Where one turn sends some rows of the set: a few examples, then the rows asked
K169: 10	-10	-10	-53	12	20	-16	4	7	-8	19	9	24	12
K572: -18	-3	22	-4	-3	5	15	-39	6	-6	28	6	-18	-2
K97: 12	20	15	1	-1	22	9	2	4	27	-6	10	-24	4
K958: 14	2	-28	16	-7	16	5	11	21	13	9	24	23	-18
K259: 9	-13	-18	-54	-5	6	-14	0	18	-5	20	5	23	12
K406: -43	-15	-4	-20	2	33	7	-8	6	9	-1	-12	-24	6
K760: 0	-15	-17	-27	22	-7	-26	-17	-14	-6	-19	30	10	-3
K447: -8	35	-4	-8	-5	9	-26	-18	-1	15	-11	3	20	-31
K521: 25	15	9	1	-1	24	22	-4	14	13	4	9	-16	13
K649: 7	-8	-38	-23	-7	-1	22	-7	21	-22	15	1	-17	-18
K610: 0	-4	1	-27	15	-1	-2	7	-40	10	10	0	28	-20
K340: 9	-13	-17	-53	2	-11	-15	0	18	-13	5	-5	24	-2
K996: -10	-36	1	-32	5	28	26	-19	-15	10	9	3	17	11
K122: 26	8	-20	-4	-25	5	-2	-3	23	5	-9	-25	10	2
K728: -46	-12	-5	-18	-4	32	-10	-17	22	8	11	-14	-13	1
K207: 15	17	15	5	3	23	1	16	14	23	-9	4	-18	-11
K284: -32	-16	7	18	15	5	-22	-25	-7	-12	-3	4	3	-19
K396: 5	-35	1	-22	1	30	12	-22	-18	22	2	14	11	18
K833: -14	-13	-31	-8	-6	0	7	5	26	-7	9	-9	-27	-33
K573: 5	33	-7	-14	8	24	-23	-13	-7	19	-1	14	22	-29
K671: -3	-1	3	-43	22	-8	4	9	-33	11	6	2	10	-13
K275: 27	-16	-29	3	-19	-2	0	1	19	8	-10	-15	14	-4
K844: 7	-31	5	-11	1	39	10	-37	-12	19	1	7	-1	9
K898: -7	22	0	-19	2	0	-22	-27	-5	7	-16	0	20	-42
K586: -22	5	19	-11	-9	16	14	-43	16	3	25	-3	0	8
K597: -3	1	-13	-28	30	-8	-23	-17	-21	-5	-8	27	-9	-9
K256: -37	-17	-4	16	7	-7	-10	-10	-10	-19	1	1	14	-23
K403: 7	5	-27	-2	-13	18	-2	8	37	12	16	26	14	-24
K962: -41	-22	3	10	9	2	4	-5	4	-24	5	-3	13	-20
K470: -11	-12	-32	-20	-8	-9	14	-1	17	-19	19	-3	-27	-20

K671 goes to -> K586
K169 goes to -> K844
And these:
K406 goes to -> K122
K833 goes to -> K340
K470 goes to -> K259

Where one turn sends some rows of the set: a few examples, then the rows asked
K596: 18	24	-7	-23	5	15	-23	-36	-14	32	26	-9	7	43	-6	-1	21	-5	9	4	-20	-1	-10	-3	34	2	-7	-46	-3	4	-18	-13	7	1
K744: -20	29	-10	33	8	-16	-9	-29	-20	-18	30	-19	41	-3	32	21	11	-11	-31	13	37	-16	5	8	17	24	17	12	26	-17	11	4	9	-45
K637: -29	-4	-3	-4	20	-34	-40	-26	-18	-18	14	-20	36	4	-19	19	36	-14	-20	12	42	4	7	5	5	-5	-6	12	10	-16	7	0	32	-14
K104: -5	14	7	-22	19	26	-14	-31	-15	61	7	3	6	30	1	-10	17	-2	20	12	1	-6	-10	9	33	-3	-15	-31	-12	-5	-16	-17	10	-21
K422: -38	-12	-3	-4	22	3	-28	-28	-29	4	2	-23	20	2	20	5	4	-2	-18	-12	72	-16	-2	38	36	0	24	14	3	-13	-27	1	21	-18
K714: -14	18	37	20	38	-18	-12	-33	-9	8	14	9	46	-11	18	14	21	-19	-34	12	47	3	-9	0	28	13	31	9	17	2	5	5	6	-31
K365: -29	20	-10	25	6	-33	-17	-37	-29	-22	14	-22	41	5	11	12	26	4	-20	20	51	3	17	14	12	22	13	2	35	-4	7	-2	17	-25
K161: 2	30	-23	-22	5	23	-20	-35	-24	34	15	-20	-1	40	6	-5	6	6	13	6	-6	-13	5	14	24	6	-30	-29	-3	-10	-11	-8	21	-31
K414: 5	17	12	-28	1	9	-36	-34	-2	53	30	24	10	17	20	-12	13	-2	16	1	-16	-4	-20	6	29	4	-19	-31	2	-2	-2	2	1	-19
K957: -21	3	-4	-17	7	11	-29	-36	-10	61	21	29	9	23	27	-16	7	3	18	9	-13	-1	-15	12	26	-4	-19	-24	-2	3	-7	-8	6	-15
K758: -1	12	-16	-32	-4	-1	-52	-47	-23	29	27	4	3	39	11	-2	12	13	15	-1	-14	7	0	2	25	-8	-20	-24	4	3	-5	-5	18	3
K545: 6	25	-21	-25	0	11	-23	-38	-26	29	14	-18	2	46	-6	-11	14	5	14	8	-11	-1	1	10	25	4	-21	-43	3	3	-16	-13	17	-6
K184: -14	-19	-13	1	-14	-20	-4	6	-35	-11	26	-13	18	18	2	-10	-2	-28	-10	-11	59	-11	-7	26	26	2	31	11	36	-12	-11	4	7	-14
K348: -43	-36	-11	9	29	-7	-10	-8	-22	2	19	5	34	14	10	5	13	-22	-14	-2	61	-11	9	15	16	-1	8	23	13	-9	-15	-7	11	-26
K607: -4	7	-10	-19	9	24	-8	-34	-30	58	11	2	-2	43	4	-16	0	-8	18	13	1	-6	-16	17	34	-16	-3	-29	-3	-5	-18	-21	9	-9
K467: 12	24	10	-22	17	26	-20	-31	-5	48	22	0	10	30	-1	4	24	-5	12	5	-14	-6	-12	-5	36	3	-10	-37	-15	-3	-15	-12	5	-15
K241: -24	0	-5	17	8	-26	-6	-33	-43	2	22	-3	38	14	28	-11	-3	-38	-31	16	57	-5	-18	16	24	-5	43	10	38	-6	-5	-15	4	-9
K231: 9	20	28	19	17	-27	-17	-36	-13	-13	30	1	44	1	5	21	24	-19	-34	6	37	9	-10	-5	33	12	48	-6	30	8	5	5	-3	-6
K675: -9	21	-21	-17	-6	6	-39	-41	-19	34	20	4	-6	29	20	-2	2	24	16	2	-20	2	2	13	23	-1	-25	-19	3	1	3	6	21	-19
K404: 7	-4	17	18	12	-21	0	-20	7	1	37	19	38	-6	-17	2	10	-43	-33	11	16	1	-26	20	19	2	25	-17	34	7	8	14	-10	-13
K454: -30	-18	3	31	44	-3	1	-18	7	8	28	24	40	-4	7	16	10	-29	-36	8	20	-7	-6	11	17	3	11	9	8	7	-1	7	1	-31
K748: -8	-10	7	2	-4	-16	-19	-44	-7	-1	25	-9	41	-5	-16	-4	26	-18	-11	13	53	-4	-21	47	28	13	27	-39	36	-2	-18	-6	-16	8
K599: -4	31	-13	14	-2	-17	-23	-37	-11	-16	26	-34	20	-11	14	6	-8	-23	-55	3	0	-17	-33	36	29	3	33	-12	15	-5	-4	18	16	-7
K752: -6	-5	9	29	16	5	0	-37	9	6	31	8	32	-11	3	14	7	-14	-32	3	20	-7	-25	38	41	11	46	-29	19	15	-16	10	-20	-1
K867: 11	27	-21	-16	7	35	-15	-32	-22	38	27	-13	-2	41	16	6	-6	-7	7	0	-12	-21	-7	8	33	-2	-17	-22	-8	-17	-10	-8	13	-32
K967: -33	-11	4	27	43	18	-13	-33	1	9	17	0	29	-9	24	28	5	0	-34	-7	35	-13	-6	27	40	5	32	6	-8	4	-22	8	3	-21
K153: 17	15	5	-38	-6	3	-51	-40	-12	36	37	13	9	31	13	-3	16	-3	16	-6	-11	0	-16	-2	30	-3	-14	-31	6	-4	-5	-2	4	-1
K81: -29	22	-12	13	26	-10	-41	-51	4	-15	24	-31	40	-16	13	27	24	-13	-49	13	9	-18	-12	22	15	9	2	-7	-5	-16	-4	4	21	-18
K376: -6	14	4	17	2	-40	-20	-41	-30	-25	22	-14	41	14	-2	10	27	-6	-22	15	48	15	5	6	23	12	37	-10	43	9	2	-4	6	5
K737: -32	-2	-2	-6	17	-16	-45	-53	-7	-8	17	-26	49	-9	-7	12	43	-11	-17	18	54	-11	-3	33	13	12	-5	-19	13	-21	-15	-13	9	-8
K787: 3	22	-15	-17	-18	16	-29	-28	-16	39	34	6	-8	25	29	0	-7	14	21	-6	-16	-13	-8	15	32	4	-16	-17	5	-12	5	8	9	-30
K136: -1	13	-11	23	-14	-24	2	5	-16	-20	33	-17	12	3	4	5	-8	-22	-34	-6	8	-11	-17	20	25	7	36	6	28	-3	8	24	13	-22
K889: -24	16	-12	25	18	-23	-18	-13	-6	-21	22	-19	23	-5	1	28	14	-9	-41	6	1	-5	0	4	13	2	9	18	2	-5	15	20	33	-29
K78: -19	-9	-20	-20	-3	14	-32	-34	-24	51	31	20	4	40	30	-10	1	1	23	3	-5	-5	-13	8	30	-14	-8	-16	1	-6	-13	-18	4	-4
K7: 2	-10	13	-10	-1	-39	-26	-25	-17	-11	26	-5	38	5	-33	-3	28	-36	-14	11	50	5	-14	20	13	-4	13	-13	39	-10	5	0	5	-1
K985: 10	14	-21	-15	4	32	-10	-33	-28	46	28	-4	-3	48	12	-3	-11	-14	9	3	-10	-15	-18	10	37	-15	1	-25	-3	-10	-15	-16	6	-13
K235: -36	3	18	15	31	-24	-10	-34	-31	16	2	6	42	0	23	-9	11	-23	-28	20	65	3	-8	14	21	1	27	15	25	0	-2	-9	13	-25
K119: -7	19	-11	29	0	-16	-4	-28	-29	-13	41	-11	38	9	37	11	-5	-37	-39	9	37	-19	-16	8	27	8	43	10	34	-16	4	-4	-1	-24
K204: -10	9	-8	-8	-13	-18	-24	-26	-36	-7	11	-36	11	1	11	-14	-11	-17	-28	-8	51	-15	-24	50	35	-2	38	-4	27	-10	-18	9	18	-3
K300: 3	4	-18	-23	-19	19	-32	-27	-24	41	43	10	-2	37	32	0	-6	0	25	-9	-4	-15	-15	7	37	-8	-3	-15	6	-17	-7	-7	-1	-13

K596 goes to -> K467
K637 goes to -> K7
And these:
K78 goes to -> K300
K241 goes to -> K119
K81 goes to -> K737

Where one turn sends some rows of the set: a few examples, then the rows asked
K25: 20	77	-5	-3	25	14	-18	-30	-29	8	23	-3	-44	-30	-20	13	-20	1	-38	-5	-14	-31
K632: -23	1	-5	15	36	5	-43	-22	33	23	-1	-36	-18	-23	-11	-18	-23	7	-16	4	-16	-4
K969: -2	15	-18	5	9	-5	1	-44	-17	25	3	-38	-34	-35	11	-34	-35	28	-39	-10	-3	14
K276: -3	71	4	14	24	10	-4	0	-41	16	33	-22	-28	-18	-10	5	-24	13	-21	1	-16	-38
K526: -38	19	-20	24	26	-2	-25	-23	-10	27	-18	-20	-14	-35	18	-26	-19	-8	-35	20	-34	11
K882: -6	12	-6	13	19	17	-14	30	-24	10	18	-12	-34	-22	-17	-8	-28	-21	-26	-3	-25	-28
K628: -31	32	-22	-23	17	23	20	-26	-39	19	29	-10	-15	-14	-13	-11	-15	-20	-11	5	-30	-20
K651: -36	20	-19	-29	36	12	-21	-30	-26	33	-7	-8	3	-40	-3	-8	-4	-2	-25	-6	-29	7
K623: -4	9	-6	25	20	-1	-35	-43	-4	23	28	-32	-32	-22	-2	-12	-30	30	-35	15	-36	33
K164: -4	69	-16	3	36	15	-24	-12	-42	11	5	-8	-35	-13	-20	-14	-38	8	-43	-1	-6	-52
K605: 11	40	-16	-25	-9	10	20	-50	-11	16	6	-12	-39	-19	-15	-24	-24	15	-24	9	-24	-17
K519: -7	-6	-2	38	25	5	-36	-32	14	0	1	-26	-36	-9	6	3	-11	2	-21	-15	-7	11
K448: 14	11	-14	1	26	23	-40	4	-17	5	10	4	-58	-17	-33	-12	-40	2	-40	0	-27	-26
K336: -27	-4	-6	-10	22	20	-14	-65	1	13	-11	3	-9	-6	-35	-10	-17	-4	-21	-2	-18	-2
K781: 42	58	-17	28	15	6	-35	-25	0	0	1	-9	-18	-33	-8	0	-30	11	-24	-6	-16	-16
K381: -9	18	-26	-9	13	27	-4	-45	-52	-1	15	2	-41	22	-19	-15	-30	17	-29	-4	-22	-21
K805: -15	1	-15	15	27	5	-51	-45	-20	9	7	-10	-3	-10	-17	1	-15	-20	-59	-4	-22	19
K304: -38	-2	-15	26	47	18	-48	-41	10	5	4	-13	-40	-32	-4	3	-20	-18	-21	6	-17	-2
K278: -32	-8	-3	13	13	14	-28	-62	-51	2	20	-8	-24	-18	-18	14	-25	21	-43	2	-16	0
K569: 0	42	-33	45	41	22	-48	-20	-38	-10	13	0	-27	-19	-6	-2	-48	1	-25	-1	-15	-30
K23: -3	53	-14	26	33	15	-31	-4	-11	15	32	-19	6	-45	-16	3	-35	-6	-5	12	-28	-27
K17: -25	-5	-6	13	21	18	8	-67	-4	12	30	-20	-39	-17	-15	-11	-32	4	-8	0	-15	15
K792: 17	24	-1	8	6	14	-13	2	-3	7	14	-3	-62	-46	-15	2	-24	-8	-26	10	-33	-18
K14: -28	42	-19	18	28	19	-23	-90	14	0	14	-20	-29	-18	-21	-9	-21	19	-42	-2	-17	-12
K190: -34	50	-19	27	30	13	7	-55	6	9	23	-34	-17	-17	15	-7	-1	3	-16	-20	-18	8
K33: -22	77	-17	21	4	16	-15	-10	-45	7	22	-10	-30	-26	-11	-20	-11	25	-44	-15	-10	-27
K713: -17	80	-14	8	13	22	-22	-24	-39	9	45	-5	-35	-37	-22	-4	-8	22	-40	-10	-19	-17
K11: -11	80	-21	-2	12	18	-27	-20	-32	10	23	-5	-22	-30	-30	-20	-11	15	-54	-19	-8	-26
K859: -48	36	-20	16	41	21	-26	-47	-4	9	1	-21	7	16	-12	-16	-9	22	-27	-18	-20	-16
K415: -32	4	-18	8	30	15	8	-38	-7	20	-17	-12	-25	-1	7	-34	-20	7	-1	-12	-18	9

K623 goes to -> K526
K781 goes to -> K23
And these:
K276 goes to -> K164
K11 goes to -> K713
K792 goes to -> K882
K519 goes to -> K632
K278 goes to -> K969
K17 goes to -> K415
K859 goes to -> K14
K605 goes to -> K628

